In the rows, 128 means zero.
Each named move below is a turn or a mirror, shown by a few rows before and after it. Which moves, in which order, take the first row of each later pair to the second? The first pair is answered.
bon (before => after):
140 145 122 143 147 127 154 154 143 125 => 135 141 124 149 141 126 141 163 151 132
141 160 123 159 146 123 128 172 156 127 => 152 166 118 149 155 126 148 159 144 112
167 157 138 137 139 144 163 142 141 119 => 148 149 146 154 120 141 124 162 158 143
 79 111 122 132  87 114  86 122 118 132 => 110 123 109 104 117 117 146  85  87  91
sakim (before => after):
104 145  97 130 173 161 140 135 152 131 =>  99 115 102 130 157 169 131 132 157 152
181 107 134 124 110  85  78 148 110 136 => 187 135 130 122 125  77  89 151 105 117
133 143 126 149 138 126 137 136 111 115 => 126 105 131 152 117 136 124 132 118 138
vafam (before => after):
158 117 157 112 128 127 117 125 124 118 => 148 112 151 102 125 132 115 119 117 117
148 126 129 125 156 113 136 153 129 138 => 149 121 124 112 154 111 143 140 117 133
121 147 134 134 146 123 118 156 108 109 => 125 145 134 132 146 123 120 153 105 106
Pairs:
Between the rows of a pair lie two moves.
162 128 138 132 113  73  72 152 108 104 => 147 123 124 110 106  80  72 131  87 100 -> vafam vafam
 82 126 118  99 119 142  90 122  93 136 => 102 142 141 154 132 133  86 168 140 150 -> vafam vafam
129 133 144 128 157 131 152 136 142 106 => 120 128 135 111 151 136 152 119 126 102 -> vafam vafam
131 146 144 144 132 130 111 151 146 112 => 135  97 146 134 118 146 117 134 145 130 -> bon sakim
215 119 165 132 116  92 166 125 143 114 => 195  89 154  94  95 104 161  91 117 117 -> sakim vafam
134 125 135 111 129 124  95 115 103 140 => 124 142 130 110 134 123  94 119 101 134 -> sakim vafam
174 110 136 135 158 126 166 119 134 126 => 154 155 140 158 163 107 132 154 149 124 -> bon sakim
151  78 152 153  79 116  64 166 159 169 => 211  76 159 138  95  84 100 147 136 138 -> vafam vafam
106 133 140 146 116 107  99 151 143 129 => 131 152 127 125 145 107 149 127 117  93 -> sakim bon
109 154 134 164 120 108  86 178 154 141 => 129 164 103 102 152 122 167 110  94  87 -> bon vafam
111  86 138 135 115 157 125 130 163 169 => 159  98 137 126 148 150 181 112 147 136 -> vafam bon
 78 132  99 118 117 146 126 124 131 151 =>  91 128  95 108 124 150 149 109 122 141 -> bon sakim
 87 164 110  97 159 142 136 119 123 129 =>  95 119 112  87 147 156 141 101 120 145 -> sakim bon
100 169 124 109 114 103  94 151 116 121 => 129 145 112  81 127 117 147 110  91 103 -> sakim bon
138 177 107 152 165 161 151 157 160 122 => 161 171 102 124 169 150 171 127 129  98 -> vafam vafam
124 149 119  94 145 103 140 101 105 110 =>  77 151 116 104 132 126 113 117 125 133 -> vafam vafam
158 147 134 152 159 133 152 145 139 116 => 155  82 136 131 126 147 141 120 131 146 -> vafam sakim
115 157 100  92 141 116 177  92 113  88 =>  50 145 104 114 102 132 104 126 146 138 -> vafam bon
164 138 130 110 137 122 170 111 110 107 => 137  84 131 108 104 145 142 103 119 145 -> sakim vafam
 91  99 115 108 116 161  95 147 151 149 => 148 112 141 148 139 133 114 174 178 144 -> vafam vafam
116 127 130 132 109 128 118 125 129 140 => 131 131 136 144 117 120 123 134 138 138 -> vafam vafam
153 130 128 124 141 133 161 113 118 107 => 148 123 148 155 121 119 113 146 147 138 -> bon vafam
161 142 162 156 132 104 143 136 132 118 => 169 111 161 148 126 113 152 120 128 127 -> sakim bon
111 100 130 108 109 174 122 111 123 140 =>  94 155 134 130 118 154  92 148 135 134 -> sakim bon
 98  87 114 139 120 144 114 126 149 144 => 140  94 130 163 135 124 127 141 163 140 -> vafam vafam
136 134 128 135 149 143 157 128 133 122 => 113 126 135 146 127 143 118 144 146 144 -> vafam bon
 85 144 122 164 145 167 131 166 177 151 => 107  86 119 141 141 188 165 124 162 157 -> bon sakim
193 149 147 136 141  62 137 144 103  98 => 132 122 149 130  88  67  58 158 108 141 -> vafam bon
101 158 118 140 143 116 122 135 150 119 => 123 126 112 117 149 128 160 101 129 110 -> sakim bon
158 137 133 139 156 115 176 128 147 128 => 114 118 140 148 116 113 106 151 162 168 -> vafam bon
144 147 126 118  78  94  92 132  93 155 => 157 122 123 104  79 105 117 109  82 151 -> bon sakim
135  65 145 147 102 137 102 137 157 173 => 130 183 137 164 145 101 101 177 153 120 -> sakim bon
125 111 137 111  99 100  92 129 113 140 => 125 115 143 127 102  98  87 143 127 145 -> vafam vafam
158 130 144 118 140 128 192 111 115 129 =>  99 124 125  94 120 154 172  97 105 139 -> vafam vafam
163 143 127 131 139 133 165 144 143 123 => 146 145 135 147 127 127 134 164 158 139 -> bon sakim
158  82 150  97 102 103 104 108 123 141 => 138 146 126  75 125  99 117 101  95  99 -> sakim vafam
114 120 115 131 134 162 140 119 138 137 => 130 123 122 148 141 155 144 131 151 137 -> vafam vafam
125 130  97  74 153 142 175  99  90  97 =>  76 112  92  75 131 168 144 104 104 125 -> vafam sakim
128 131 127 145 138 150 183 126 153 135 => 111 123 134 157 118 146 145 143 166 156 -> vafam bon
144  94 142 150 121 130 123 141 150 155 => 166 140 138 145 150 110 150 138 131 117 -> vafam sakim
141  90 122  94 145 146 140  94 106 113 => 123  87 142 136 123 138  84 144 147 152 -> bon vafam
117 122 136 127 109 142 125 145 141 141 => 146 126 143 134 119 128 136 147 142 132 -> vafam vafam
166  97 121  66 108 102 128  86  69 106 =>  68  99 108  87  83 149  71 121 110 150 -> vafam vafam
145 179 126 117 140 121 140 143 107 114 => 144 173 137 134 126 110 113 164 124 129 -> bon vafam
111 118 129 124 106 120  91 138 131 154 => 123 170 121 118 137 107 120 136 117 116 -> sakim bon
129 128 124 132 134 131 144 130 136 130 => 128 131 123 136 134 128 139 135 139 130 -> bon sakim
 83 139 111 112 122 140 148 108 129 129 =>  92 146 127 147 131 135 144 139 162 138 -> vafam vafam
105  81 123 127 119 182 133 125 147 146 => 140  91 141 158 134 165 144 145 168 145 -> vafam vafam
177 109 138 113 106 117 145 133 133 145 => 171 137 124  98 119 114 156 125 114 121 -> vafam sakim
 86 156 130 183 100 131  93 184 166 146 => 178 173 132 170 153 106 185 148 135  88 -> vafam bon
139 122 150 141 102 106 108 157 143 152 => 168 119 150 123 107  93 130 136 119 135 -> vafam vafam
185 119 148 148 154 121 180 128 155 114 => 192 106 161 155 136 103 150 138 156 131 -> bon vafam
133 126 130 103 129 124 123 104  90 108 => 119 154 133 117 128 113  97 130 100 109 -> bon sakim
103 134 119 120 135 162 122 123 122 130 => 121 141 133 146 145 152 124 145 146 133 -> vafam vafam
129 169 108 126 128  97 124 154 147  82 => 124 164 102 106 125  99 129 138 130  76 -> vafam vafam
107 129 130 127 105 114  93 152 126 140 => 152 141 125 115 140 108 151 126 104 105 -> vafam bon
130 125 141 164 121 138 115 158 161 148 => 175 128 145 155 140 123 152 142 144 124 -> vafam bon
114 188 125 160 140 121 126 160 139 112 => 127 183 132 162 137 110 122 164 140 112 -> vafam bon
142 105 129 119 134 137 160 103 106 143 => 125 138 120 114 146 137 162 107  97 126 -> vafam sakim
137 102 146 173 118 114 111 188 182 152 => 163 165 130 156 163  99 165 174 153  94 -> sakim bon
111 157  93 148 159 132 137 155 153 126 => 123 154 100 154 156 124 132 163 157 128 -> vafam bon
152 173 127 143 131  86 109 154 133 106 => 146 163 113 106 124  88 117 122  98  93 -> vafam vafam
121 118 107 150 152 124 153 131 144 121 => 130 116 113 155 148 116 146 136 148 125 -> bon vafam
121 125 111 133 150 166 175 117 142 133 => 107 163 112 149 154 153 150 144 152 129 -> bon sakim
127 152 137 138 135 109 103 146 136 121 => 133 154 127 117 144 112 128 120 115 102 -> bon vafam
159 190 123 142 163  97 140 146 126 103 => 138  63 130 120  96 131 103 111 128 170 -> vafam sakim
170 143 140  87 160  76 128 129  93 113 => 130  92 132  65 124 105  99 108  87 142 -> vafam sakim
164 127 142 126 124  92 121 132 113 122 => 131 119 129 101 112 108 110 110  94 124 -> vafam vafam
102 139 139 155 147 143 126 167 138 153 => 131 118 151 163 144 136 131 166 144 159 -> vafam sakim
128 120 122 141 134 145 140 141 159 140 => 155 118 124 131 140 134 156 130 145 126 -> vafam vafam
 78 170  88 102 133 140 122 129 109  97 =>  90 111  87  86 121 160 141 100 101 111 -> sakim bon
136 141 123 154 129 111 119 131 138 121 => 141 110 125 148 118 116 116 120 134 135 -> vafam sakim
143 122 134  86 103  96 122 104  81  99 => 103 101 131  86  84 118  96 107  92 124 -> sakim vafam
131 118 138 162 104 133 132 156 163 143 => 167 121 141 156 116 120 161 140 146 122 -> vafam bon
124 166 109 114 138 109 125 128 123 103 => 107 128 120 127 110 117  90 139 140 141 -> bon sakim
119  96 119 104 113 124 122 114 107 142 => 124 105 115  99 126 133 144 107 105 130 -> vafam bon
 65 139 116 112 136 144  94 148 113 114 => 108 153 142 157 153 122 102 182 149 118 -> vafam vafam
170 138 142 136 139 102 132 150 141 118 => 174  99 144 122 123 107 127 133 132 130 -> sakim vafam
123 136 121 135 143 151 147 124 133 122 => 125 118 127 141 135 153 142 127 141 135 -> sakim vafam
155  85 121 165 125 150 167 134 148 120 => 158 112 110 141 138 141 182 118 122  91 -> sakim vafam
 91 117 113 113 112 116  68 149 123 149 => 112 171  99  99 150 101 110 141 102 101 -> sakim bon
135 117 134 118 120 138 121 120 132 146 => 132 146 126 111 136 130 131 119 121 123 -> sakim vafam
